Each path below is one point turned by a fixed rotation once a step. After each direction that follows a path, write how fast that rotation turns it, in degrees a step (0 if it stays still).
Each turn is a multiple of 5 degrees from 10 to 175, or 0.
Each row of a path follows its step; steps can be skipped.

step 2: [ 18   3  16  -3   1   6   2  12  -6   4  27   3  -5 -14   9  -8   9 -16
  34   7 -11  -2 -21 -34   6   4  -2  11   4  -7  -9  -1 -15  12  13  10
   1 -10   7   3   4  -8  12  -8  -6  16  12   1  -8   5 -16 -15  -8  -6
  19  20 -12 -17 -17  -2 -15  -3   4  -6   3  17  -5 -16   5  23 -22  21
 -29   6  16  20 -10  -7 -18  -8  23   5]
step 9: [ -5 -31  -5  20 -18   1  15  13   1  -5 -17  -3   1  -2   1 -10  -3 -18
   5  -4 -14  -5 -23  -7 -12 -12 -15  14  -7 -15   9  23 -15 -18  -6  17
 -14  -3  -5 -13  17   2   2  25  11  32  25  -8   3 -11   3  19  -3   5
 -23  16 -28  -3   1   5   4   3  15  -5   4   2 -38   8  -9  10  -6  -4
   6   5  -6  -3  -8  10   2  -2  11 -12]
step 13: [ -1  10   9  24  -3  -7  -8   8  -7  14   2   4   5 -22   0 -18  -6  -2
  -8  -8   3   8 -11 -29  -2 -13  -7  -1 -20  17  17 -21  13  -5 -15  11
  10 -16  13 -13  -5   6   6  29  -8  28   8  31 -22  -9   8   0 -15  20
 -13   8  -5  -4   7  -8  20  -8  -1   8  -2  18  -7   5  23  20 -27  -9
   4  -1  -5  -1 -22   1   2  -7  11   4]
step 16: [ -6 -10   4   9  -2  29 -19  -6  18 -12 -22  14  15  16 -18 -12 -11  -8
  -6   7  33  -4  -4  -7  -1   2   4   8  -3  -9  12  32   6   9  -6 -12
  -4 -15   2   5  -3  -9 -22   5   5  -8   3  19  -8  11  10  -3  39   9
 -20 -19 -16   7   2 -13   9  -1 -17  -8  -3  11  -1  -5   8 -16  -3  21
  29  -4  -7   8   0  20   2   0  10 -11]
step 17: [ 19   4   1   7  21   4  15  -6  17 -13  -6 -20   4 -18 -10   4 -22   1
  -6 -10  -2   4 -19 -29   5 -16   7   0 -22  -4   9  -7 -18 -13  18   9
   9   7   5  24 -26  20  -2   9   5  10  11  -6  -9   2   7   6 -16  -5
  15 -12 -13   4  11  17  15 -19  -7   5  -7  15  20   9  -3   5  -2   2
   6  21   3   9 -17 -11   3 -23  34   0]
step 20: [-21 -16  19 -12 -26   3  20   8  -3   1  -3   7   4   2   4   0  11  -6
  13 -17  42  -7 -12 -13 -11   5   5  21 -14   6   6  -9  21 -12   5   9
  -8  10  21   1 -27   9 -16  -3 -16  -4   5  11  -7  -3   2   7  27   3
 -20  -4 -22   0   7  15 -10   5   7   5   8   7  -8 -12   5   8  10   1
  11  22  -7 -13  10   1  -8 -21  -5 -29]
step 21: [ 17 -11  -3  21   6  25  -2  12   3  22  17  -1 -15  -6  -1  -6   7  -5
   9 -22  19 -13  -3   1   5 -16 -13  -5  -8 -24  33 -20 -16  15   9   2
   8  10  17  -9  21  16 -10   3 -10   9   4 -23  -7  -2  -4   5 -11  11
  15  -2 -21  -8   3  12   5  -3  -2  -4   6   4  10  -9  -9  -5  21  -4
   3   8  13  26  -4 -17  17  23  25  -3]
Directions:
[-6 -5 -2 -3  0 -4 -3  3  2  3 -1 -2  1  4  0 -3  2  5  2  5 -1 -1 -2 -3
  2 -1 -4  2  2  7  5  3 -2  2  6  0 -1  0  2  2 -2  3 -8  0  2  0  3 -4
  3  3 -2 -1 -2  2  8 -1  0  1  4 -1 -5  1  4  3  1  2  3 -1 -3  0 -4 -6
 -3  1 -2 -3 -1 -1 -4 -3  2  0]
120
[ 2  3  3 -4  0  2 -3  1 -7  6  1  3 -5 -3 -1 -2  5  1  0  1 -3  4  1  0
  2 -8  2 -6 -3  2  2  0  5  1  2  0 -1 -2  0  4  4  6  1 -1 -2  5 -4  0
 -4  5  1  1  2  3 -2  2 -2  4 -2 -1 -6  5 -3  0 -2  0 -2 -3  0 -3  4 -2
  2 -5 -1  0 -2  0  2 -5 -2 -1]
40
[ 4 -6  1  0 -5  4  0  5  2 -1 -2 -2 -3 -1 -4  7  4  4 -4 -1 -4  1 -6  1
  1  2  2 -1  1 -3  2 -1 -2 -1 -2  1  1  3  0  2 -3  0 -2 -3 -1  5 -4 -6
  1 -6 -1  3 -1 -3  1 -1 -5 -3  2 -1 -4 -3 -4 -2  1  2 -2  1  2  3  3 -3
  0  0 -3 -6  6  4  2 -1 -3 -5]
35
[ 3  0  4  0  1  5 -4  2  2  4  8 -2  1  4  0 -3  3 -1  0  7 -7 -4 -1 -2
  1  6 -2  2  3 -2  0  1 -1  1  3 -4 -5 -3  1 -3  3  2 -1  1  3 -1  6 -3
 -4  3  1  5  0  1 -5 -6 -4  2 -1  3  4  2 -1  0 -3 -1 -3 -1  0 -3 -1  4
 -2  3  2  1  3  1  3  3 -2 -1]
155

step 2: [ 38  10 -11   8  -1   0  20 -15  -3  -1  17  10  -9  -1   2   4  10  15
   3 -21  11   1  -9   8   4   7  -6  11 -24   1  34   1  -1  -2  14   0
 -18  11 -13  10  -4   9  23 -10  20   5 -13   2   6  16 -20  16   1 -16
 -14  -8  14   1   0  17   9 -16  -1 -13  26   2 -23  13 -13  12 -12 -12
  12   4  -6   1 -10 -19  16   6  -4  14]
step 5: [ -5   4  -2 -17  12   1   5   6 -13 -16 -19  -4  14   1   9  -1  -2   5
  10  18  25  -2  -4  27   4 -13  -5 -23 -17  12  -2 -18  12 -27 -12 -15
 -25  10 -17  10  -7  19  -6   6   4  -7   3 -13   2  -5   1   8  20  13
  -2  -5   7 -13  -4  14  23 -26  -7  -5  -1  14  -8 -19  -7   3   2  29
  15  -6   4  -4  -2  -9  30  -8   7  10]
step 12: [-17   9   8   6   2  10  17  -4  12   2  13 -12  -7   0   5   7 -12  13
 -17  23  -4 -17   2 -14 -13 -10  18   9  19 -16   2   3 -21   0   6   8
   4 -11 -13  42  -6  16  18  -1 -24   3  15  17 -31  12  -6 -22  24  -6
  -3 -17   5   0   7   2  15   1  15   3  -4 -17  -6   3   0 -10   8 -16
 -14   8  -6  -4   7   1 -10  16  -4   1]
step 17: [  6 -14 -14   5  11   8   6  13 -20   3 -14   5 -11   2  34 -16 -15   7
  -2  13  12  13 -15  -9   1 -20   6  -2   9 -13  -2  -9 -22 -20   3   5
   7  19  -5  16  -3  -5  -8   5  -5   2  -4   0  36  10  -4  21  -2   7
  31  -7  -7   2  -5 -13 -14  28   0  17  15   8  11   5  12 -17   1  15
 -10  10  -3 -10 -17  19 -19  -7  -1 -10]
step 19: [  3 -26   3  13  -5  -3  17 -13  -6  28  -1  20 -14 -22  -8   3  11 -10
  19  -3  -8   6  -5  16  -4  13  -2  -4   1   0 -18  -4  -3  -9   7  -5
  12  35 -10 -19  10 -17 -15 -15  18  11  -2 -14  -4  -7 -12  -9   6 -24
 -24  -4   9  11  18 -13   6 -13  11  12 -12  -7   7 -16  -3  15 -16   2
   4   4   9 -25  -3 -21  -4   1   1 -19]
step 20: [-10  -5  -4   4 -13 -15 -10  -4 -13  14 -18  -4 -12   5   6 -11 -32   0
   4 -29 -18  -1  14  -9  -4   7   9  -6  20  10   3 -13  13  -4   2  14
  19  34  -5  27  -8 -14  15 -30  -3   7  -6   5  -6  16  11   2 -16   3
  15  -3  14  22   7  14  -1   8  17  10   5 -10 -21  -2   1   0  15  -6
  16   5  -3   2   1   8  15  -5  -6 -19]
step 22: [ 15 -25  25   1  19  -1   1 -21   2  -1 -11   1   3   0 -12  15   7  16
  33  -4 -17  -4 -12   2  -1  -8  -7 -11  23 -14  19   5  -9  -1  16   7
  14   9  13   4  18  25 -13  16  18   5  15 -12   0 -24  20  -3   1 -11
 -11   4 -10  11  -8  22   3  -6  13  -3   5  12   5   0  10  -5   6  35
 -10  -7  -6   5  -3  -9   4   9  -6  13]
Directions:
[ 4  3 -1  3 -1  7  1 -1  1  3  1  1  2  0 -1  1  2  3 -6  0  2 -3  3  0
 -2 -3 -2  3 -1 -1 -1 -4  5 -2  6  2  2 -1  1  1  4 -1  0 -3 -5 -6  1 -3
  2  1  3 -1  7  2 -1 -1 -2 -5 -5  4  0 -4 -7  4  3 -2 -1  0 -3 -2 -3  2
  4 -1 -1  3  0 -2 -2 -3  5 -7]
10
[-1 -4 -3 -1 -1 -6  3 -4 -3  2  0  4  6  1 -2 -4 -1 -3  1  2  0 -1 -1  1
  2  1  2  1 11 -2 -1 -3  4  2  0 -7 -2 -2  3  2  3  1 -4  2  5  2 -1  2
  1  0 -1  2 -2  2  4  2  2  3 -1  6  4 -3  1  2  1  0 -5 -4  0  0  0 -1
  0 -6 -2 -3 -2 -2  0 -4  5 -5]
25
[ 6 -4  0  1  2 -2 -5  1  1  0  1  5 -4  1 -2 -1  1 -2 -2 -4 -1 -3 -1  2
 -5 -1 -1  3  0  2 -1  3  8 -1  0 -4 -4  4 -1  3 -2  0  0 -1  0 -2  4 -1
 -4  0  4  1 -5 -2  0  2 -1  6 -3  2 -4 -3  0 -1 -3 -9 -4  3  6  0 -1 -1
 -1  2 -1  4 -1 -1 -3 -3 -2  7]
55
[ -1   1  -1  -3   1  -1   5   7   0   5   0  -1   1   1  -3  -1   0   2
  -2  -4   1   2  -1   4  -4 -10  -3  -2   1   2  -5   1  -1  -1   3  -1
   1   1  -2   0  -1   2   7   3   3   4   3  -4   1   1  -1  -2   3  -4
   4   2  -4  -3   0  -6   2  -2   1   4  -2  -2  -2   1   5  -2   1   2
  -4  -4   3  -3  -2  -4   0   4   1  -2]
155
[ 2 -2 -5  1  2  3  8  2 -4 -3  4  2  1  3 -4  1 -1 -2  1  3 -2 -5  5  3
 -8 -1  1 -3  1 -4  7 -3 -3  2 -1  4  0 -1  3  1 -3  4  3  3 -1 -5 -1  1
  4 -4  0  0 -1  2 -1  2 -3  6  5 -3  2 -1  0 -2  5 -1  3 -1  4 -3  0 -1
  2  0  0  2 -4  2 -1 -2 -1  1]
70

step 0: [ -4   7  19   6   3 -12 -13   3  17  -6   1   2 -20  -5  28  12   2   5
   1 -14  -2   8   6 -22   2  16   9  -4  -4  19  -2  18  27  -8   1  -4
  -9 -11 -23   1  12  21  16  15  17 -13  -8 -11  -4 -33  10  -4  14  23
  16  15   2   4  15  -1  10 -13  -3  -9  47 -17   3  -1   7   2   8  -6
 -15   7  -5  27 -18  -7  -6 -13  19  19]
step 1: [-17  10  -8  -5  22 -14  10  -4  19  13   6   5  -3  -6  -8 -18 -18  -6
   4  -3 -22  -7   9  14  -9  22   5 -16  20   0 -16  15   3  -4 -11   0
  -9  19 -19  16  -5 -29  15  14   5   6  -8   5 -13   1 -40 -12   4   6
  14  -7  -4  -6  -1 -10   9  10  -4   1 -14   9 -33  10  -5 -33  25  13
  10   6   7   2 -31 -12 -10 -11   6   9]
step 2: [ 27 -11  -5   1 -17  -4  -8   1   1 -13   6   3   1 -13  -3 -10  -4  -8
 -13 -10 -23   4  19   1   3  20   1 -26  -8 -35  -5 -22 -15   4   2  -6
 -12  -8 -14 -24 -32   5 -11   6   0 -16 -21 -14  -7 -10  20  35  10  19
  16   2 -11   6  12  -3  -5  18  11  -9  -4  14 -13  19   7  -4 -15 -12
   3   1  -2   9 -30   6  16   8   6  18]
step 12: [ 27 -12  -9  -2  10 -11  -5  -2  15 -17 -10   0 -18  32   3  15  -8 -24
   7   7   1  -3   1   7  -2  17  -1   5  -9  -9   7   5  27   2   6 -17
   5   5  15  -2  27 -29  -5   5  13 -15  -1   8 -24 -15  16  -2  -5  -4
   0 -25 -28  26  -8   4   1   7 -24  -6  -8   9  -6  30  -4  17   1   4
   0  25  18 -15 -12 -15  11  -4  -6   9]
step 16: [  2   8  17   9  15   5 -14  17  -7  20   4  -3  21  12  -5  15  17   7
  11  31   3 -14 -12 -14   7 -22   1   0  10  29 -24   9  -5   2 -11  -5
   2  42   7  24  -3  22  12   5   2  29  -6 -13  -5  -8  -9  12  -5   2
   0  12   9  -2  14  19 -15   2   2  -8  28 -14  10  -1  -7 -19 -13   1
  -7  -2 -18  26  -3 -16  14  -1  -4  15]
step 21: [ 20 -12  10 -12   1  -2  -4 -18   0   8  -7 -12 -16  -4  -1  11  21  22
  24  -4 -19  -1  -6  -1   5   7  -2 -17   5   8   8  -7  -6   2  19 -51
   0 -12 -16 -12   7   1   0   6 -21   0  -2 -13  -5  32   6  13   8 -24
 -13  -5  -9   5 -23   9   4  -9 -14  37  -3   1  30 -10   8 -10  -6   2
  17  22  -4   2   3   3  20   4   5   6]
step 27: [  8  14 -10  -1  -8 -38 -30  -1 -12   4 -11   3 -14 -12   2   4  29  10
 -32  -5   8  -5  16  -8 -12  16 -14 -27 -22 -11 -12  -6   9  20  -9   8
   2  13  -4   1   2   6  21  17 -12  10 -30  10 -13   5 -14  15  -3  11
   2 -20   7   8  21   4 -18 -19 -10  13   7 -10 -12   1  -1  10  -8  13
   1  -7 -10   6  17  -6   6 -19  11 -21]
Directions:
[-5  2 -7 -3  1  0 -4  3 -6  2  4  1  0  1 -4 -2  1  1 -2 -3  0  0  4  8
 -3 -1 -1 -6 -5 -1  7  4  2 -4 -2  1 -3  1  2  0 -5  3  2  4  1 -2  1 -1
  1  2  1  3 -4  2  1  0 -3 -2  2 -2  1  4  4 -4 -1 -1  1  1 -1 -1 -3  4
 -1 -1 -4 -3 -2  6  5 -1 -5 -4]
85
[-1 -1  0 -3  0  3 -2  3 -6  9 -4  3 -2  1  2  4  8  0 -1  4 -3  0 -2  2
  3  0  3 -3  0  0  0 -4  2 -1  1 -1  3 -3 -4 -1  3  0 -5  1  1  0 -2 -5
  6 -3 -6 -2 -3  1 -1 -1  2  4  3 -1  2 -2 -5  2 -6 -3  2  3  3  1  1  1
  4 -1 -2  1  6 -1 -1  3 -6 -2]
10
[  4   0  -1  -4  -2   2  -3   1   0   0  -2   0   2   3   0  -1  -1  -2
   3   1  -7   3  -7  -1  -1   1  -3   2 -10  -2   1   2   0   0  -4  -6
   3   2  -4   4   1   2   1  -2  -4   7   2  -2   1   4  -5   2   0  -3
  -2  -1  -1   1  -2  -6  -1   1   3  -1   5  -1  -1   0  -1   2  -2   2
  -5   0   5   1   5   3  -1  -1   3  -6]
10
[-2  0  1  3  2  1  2  2 -2 -1  1  1  5 -3 -8  2 -4  3  0  4 -3  2  1  2
  2 -1  2  0 -3  2  0 -4 -1  8 -7 -2  2 -2  3  0  0  3 -5  2 -1 -2 -4 -1
 -8 -1 -1 -3 -4  2  3 -4  3  0 -1  4 -5  1  0  1  1  1  3  1 -2  5  1 -3
 -4 -2  1  0 -5 -2 -1  2 -1 -6]
35
[-4  4 -1  0 -1  7 -6 -6 -3  3 -6 -3  2 -3  0  3 -1 -5  1  3  1 -3  0 -2
 -3  0  1  5  2 -5  0  1  0  0  2 -7 -4  3  4 -2  1  1  2 -1  1  0  3 -2
 -3 -7  0  0  0  4  6  1 -3  5  2  2 -1  0 -3 -6 -1  0 -4 -1 -2 -1 -6 -2
 -6  0  2 -2  1 -3  1  3 -1  3]
175
[-3  0  1 -2 -2  1  1 -4 -2 -1 -2  3 -1 -4 -1  5  0 -3  4 -4 -1 -2  3 -2
  0  0  4 -1  1  0 -2 -4  3 -2 -4  0  1  2 -1 -8  1 -5 -5 -4 -7  2 -5 -4
 -1  3  0 -3 -2 -2  4 -2 -2 -6 -3  0  5  0  3  0  6  2 -2 -1  4 -5  1 -1
 -1 -3 -3  1  1  5  4 -5  0  0]
20
[-3 -4  3  3  4 -3 -2  5 -3  1  6  2  1  3  0  3  3 -1 -4 -2  1 -1 -2 -1
  1  4  3  5  5  0  4  1  2  0  2 -1  2 -5  1 -3 -1 -2 -3 -2  2  2 -2 -6
  0 -3  2 -1  5  2  0  1 -3 -7  3 -5 -1  1  1  0  2 -4  1  3 -4 -1 -4 -7
 -4  4  4 -6  1  3 -3  1  5 -5]
125
